Each path is a new rotation, seen through one point. The rows after it are directions, each followed by how far the rotation turns it, in deg/step (0 if it stays put).
Each turn is a multiple of 5 degrees from 10 to 175, or 0.
Each row of a path follows its step; steps can be skipped.
Rotation 1:
step 2: [ -2.1   3.1   4.2 -28.3  -9.4   8.4 -13.6 -17.9  14.8 -13.8 -16.3   6.8
 -10.9   9.4  10.1   9.6 -14.1  -2.5 -24.2  10.9 -19.5 -11.5   1.2 -31.4
  15.0  -4.7 -48.4  -2.2  -6.2  14.3   7.7   3.7 -56.9  -0.6 -25.9  -2.2
  11.8  -3.9   1.2  20.4 -45.1  17.9  13.4 -11.8 -24.3   0.1]
step 4: [-30.4 -16.7 -11.0  20.3 -17.5   9.3  27.5  21.7   2.6  -4.0   4.7 -12.6
  22.4 -11.0   5.1  -9.8  30.3 -20.1   2.4  -5.9   8.7   8.9 -22.3 -14.3
  10.4  -6.1  27.4 -22.6  -1.3  -9.3  -6.9  42.8 -12.8  18.0 -18.2  -5.9
  -7.1   7.2   7.8   2.6  47.5  33.2 -23.1   8.0 -29.8  -5.6]
step 5: [  0.0 -41.7  23.8 -28.1 -20.6 -21.3   5.3  -6.3   8.5  28.9  -2.8   9.9
  23.6 -19.5  42.6  -5.3 -25.0  16.5 -33.4  -4.5  -7.7  25.2  19.3  -3.7
   0.8   2.1   4.8  -3.7 -15.6  10.7  -4.6 -21.9  12.1  20.2   2.0  -5.0
   4.0  10.6 -26.9 -29.9  16.1 -13.9  26.2 -10.0 -14.5 -15.9]
step 8: [ -9.8  33.6  18.7 -20.1  -6.2  24.6  14.2 -20.4  15.3 -10.8   2.5  -2.9
  -4.1 -21.6 -18.4  30.1  -6.8  -3.7  -6.5 -24.0  10.8  -2.1  19.6  -2.5
  25.4 -13.7  13.9 -22.8  20.4  23.0   8.0  50.4  23.2   0.9   5.3  10.3
 -32.1  -3.3  -3.0 -23.1   2.4  -2.8  32.6  24.2 -14.0  -2.8]
step 10: [-29.6 -10.7 -13.1 -25.4  16.0  17.8 -13.5 -34.6  10.0  -6.9  20.6 -12.4
 -17.7   4.9  13.1   9.5  15.4  -6.6  -9.2  25.1 -28.8 -16.6  10.2  19.8
 -57.0  12.9   1.0 -10.5 -34.3 -22.5  28.0 -14.5  -0.1 -10.3  -2.0   4.4
 -12.0   6.2  -9.9   8.7  22.4  16.8 -14.2 -20.2  -5.7   5.6]
step 15: [  5.3  -8.4 -11.7   7.5  -1.4 -14.8   0.1 -25.9 -10.8 -10.0 -19.3  -4.0
 -15.3 -28.9  36.1   0.7   1.5  19.5  -3.1  14.1  -4.1  -2.9  -2.4  15.6
  20.7  32.9  35.9 -10.0  16.1   1.1  -0.1  16.9 -12.3  -4.3  -7.0 -29.0
  27.9 -18.7   0.6  35.3  33.6  10.3  -8.4  23.9  11.2 -41.5]
step 16: [ 26.3 -27.0  18.3   2.7 -22.1   1.0  26.6   0.5 -14.4   9.5  -4.3  -2.4
  25.6  -9.6 -10.3   3.7  10.4   0.6   2.4  -5.4 -12.1  15.4  16.5   1.4
   6.7 -11.9  -1.4  -0.9  13.7 -36.6   6.3   3.0  59.7 -28.0   0.3   7.7
 -19.5  24.1 -12.0 -15.9  34.5 -21.0 -38.8 -10.0   8.9  -8.5]
step 17: [-11.4 -31.8  -7.4   9.2  12.0 -32.0   9.2   0.9  19.4 -19.6  -6.1   8.3
   7.8  28.9 -10.7  -7.9   7.4  -0.7 -13.3  -8.1   7.5  -4.5  38.0 -13.1
  -6.9 -27.1   2.5  44.2 -13.4   6.4 -21.6  -4.2  -7.3  20.4  12.4   1.6
  28.2   3.9   4.0  -6.7 -32.1  -0.7 -17.5 -41.5 -22.8 -28.4]
step 21: [  7.1  -9.4   1.9 -12.4 -28.7   1.1   3.1 -19.3  29.9  -3.1  -4.8   9.7
   9.0  -2.0   2.6  -5.1 -10.2   5.2  18.4  11.0 -26.2 -32.7  23.4  24.5
 -10.3  15.1 -22.6   0.6   0.2 -24.2  38.4  16.4  14.9  26.0 -25.6 -23.6
  31.6  26.8  22.0  18.2 -29.8  -7.5  15.9 -23.0  -8.1  16.1]
step 22: [ -7.1   5.4 -46.8  42.8  10.9   1.9 -29.6   8.3   0.2  33.0  12.3   5.4
  16.4   1.1  -8.2 -29.8  -2.0  26.1  33.3  15.9  -3.1   7.5 -21.5 -23.7
 -38.9 -11.2  20.0  -3.4  -7.1 -26.9  -4.4 -26.0  -5.7   0.7  17.7  -7.1
   0.9  13.9  10.1   9.8   9.7 -10.3 -14.0  -9.2   8.4   5.1]
[ -2.6  -1.9  -3.2  -1.1   2.9 -13.5  -6.6   8.3   2.3   3.6   3.8  -2.5
   2.7   0.5  -8.9   3.1   3.5   1.3  -7.4   6.5   7.6  -3.9  -2.8 -11.0
  -2.2  -3.8   6.5   0.5  -8.5  -2.1  -5.9   2.2  -5.0  -8.4  -7.4  -3.7
   4.7   4.2  -0.4   4.9  -3.1   4.2  -3.6   7.6  -3.9  -3.1] -> 140
[ -0.9   1.7   2.0  -1.3   3.6  -2.2  -9.1   1.7  -2.6  -1.3   1.4   0.9
   9.1   1.6   3.9   1.4   2.2  -0.9  -2.2   2.5   1.7   6.0  -0.2  -0.1
  -0.1   0.1   4.0 -10.5  -2.3  -6.7  15.7  -0.2   1.6  -6.9  -2.2   6.6
  -7.4  -3.8   5.6 -16.5  -6.9  -1.6  -5.6  -0.6   6.6  -0.4] -> 170
[ -4.5   4.9   1.5   4.7  -2.1  -4.5  -2.2  -7.2  10.2   0.6  -4.8  -4.6
  -5.3  -0.5  -9.5  -2.4  -5.6  -5.3  -0.4  -2.6   7.2 -10.2  11.5  10.8
  -7.0   0.8   3.7   3.5  -4.8   2.1  -2.1  -1.8   8.3  -6.5   2.0   8.6
  -7.0  -4.6   3.0  -2.4  -2.7   0.8   1.5   2.6  -2.1   0.9] -> 35
[ -0.1  -9.6   1.2   8.2   0.2  -3.9  11.7  -7.8  -0.5  -2.1   4.7  -2.8
   1.5 -10.7   0.3  -4.6   6.4   9.1   0.5   1.9  -3.5   6.8   0.5  -1.7
  -7.3   2.7   5.2   2.7  -7.1   6.1   1.0   3.2  -3.8  -5.8  -0.7   0.5
  -1.0  -2.6   2.1  -1.8  -2.0  -8.2  -5.0  -4.5  -6.4  12.4] -> 60
[ -9.8  -4.7  -4.1  -6.4   2.7   6.1   0.1   2.3  -3.8  -2.2  -3.9  -0.8
   6.3   0.4  -6.2  -7.2  -5.0  10.3   0.5  -3.9  -0.7   2.0  -0.2  -1.1
  -2.1  -9.3  -6.0   5.2  -4.4   1.1   8.0  -2.2   4.5   5.8  -4.6   1.3
 -10.9  -6.9  -4.9   8.1   2.9   0.4  -8.9   9.0  -2.6  -2.2] -> 120
[ 3.1 -5.4  6.2 -8.2 -6.2 -4.2 -8.2 -1.1 -2.0 -0.2  2.4  5.5 -2.4  6.6
  2.1 -9.9  5.5 -8.2  0.8 -2.9 -1.2 -2.5 13.4 -7.5  2.0 -2.8 -5.3  3.6
 -5.4 10.2  8.5 -1.0  0.5 -0.1 -1.3  5.4  6.4  8.6 -4.8  1.0  1.4 -4.3
 -1.7 -1.6  0.3  6.1] -> 95
[ -5.9  -0.4  -3.4   0.7  -2.3   2.9  -3.1   0.7  -9.7  -1.3  -3.7  -7.1
   6.0   0.0   9.4   5.7  -2.0  -0.8  -0.8  -7.3  10.0   7.0   1.0   5.1
  -5.1  -2.8   2.8  -4.7  -1.7   6.0  -4.6 -10.9   9.8  -2.7  -0.6  -2.8
  12.3   3.3   1.9   5.6  -7.0  -7.7   1.3   3.0   0.5   2.8] -> 175
[  3.7   0.2   5.1  -2.1  -2.3  -1.9   2.8  11.8   1.1   2.3  -3.4  -5.3
   1.0  -2.0   6.7  -4.2   1.9  -8.2   7.6  -5.4   7.0  -1.5  -7.4  -5.3
  -8.6   5.9  -6.9   5.0   2.2   4.4   2.8  -7.5  -6.7  -2.9  -6.6  -4.4
 -10.5  -5.3   3.9  -2.9  -1.0   1.6   9.5   3.1  -6.3   2.3] -> 10
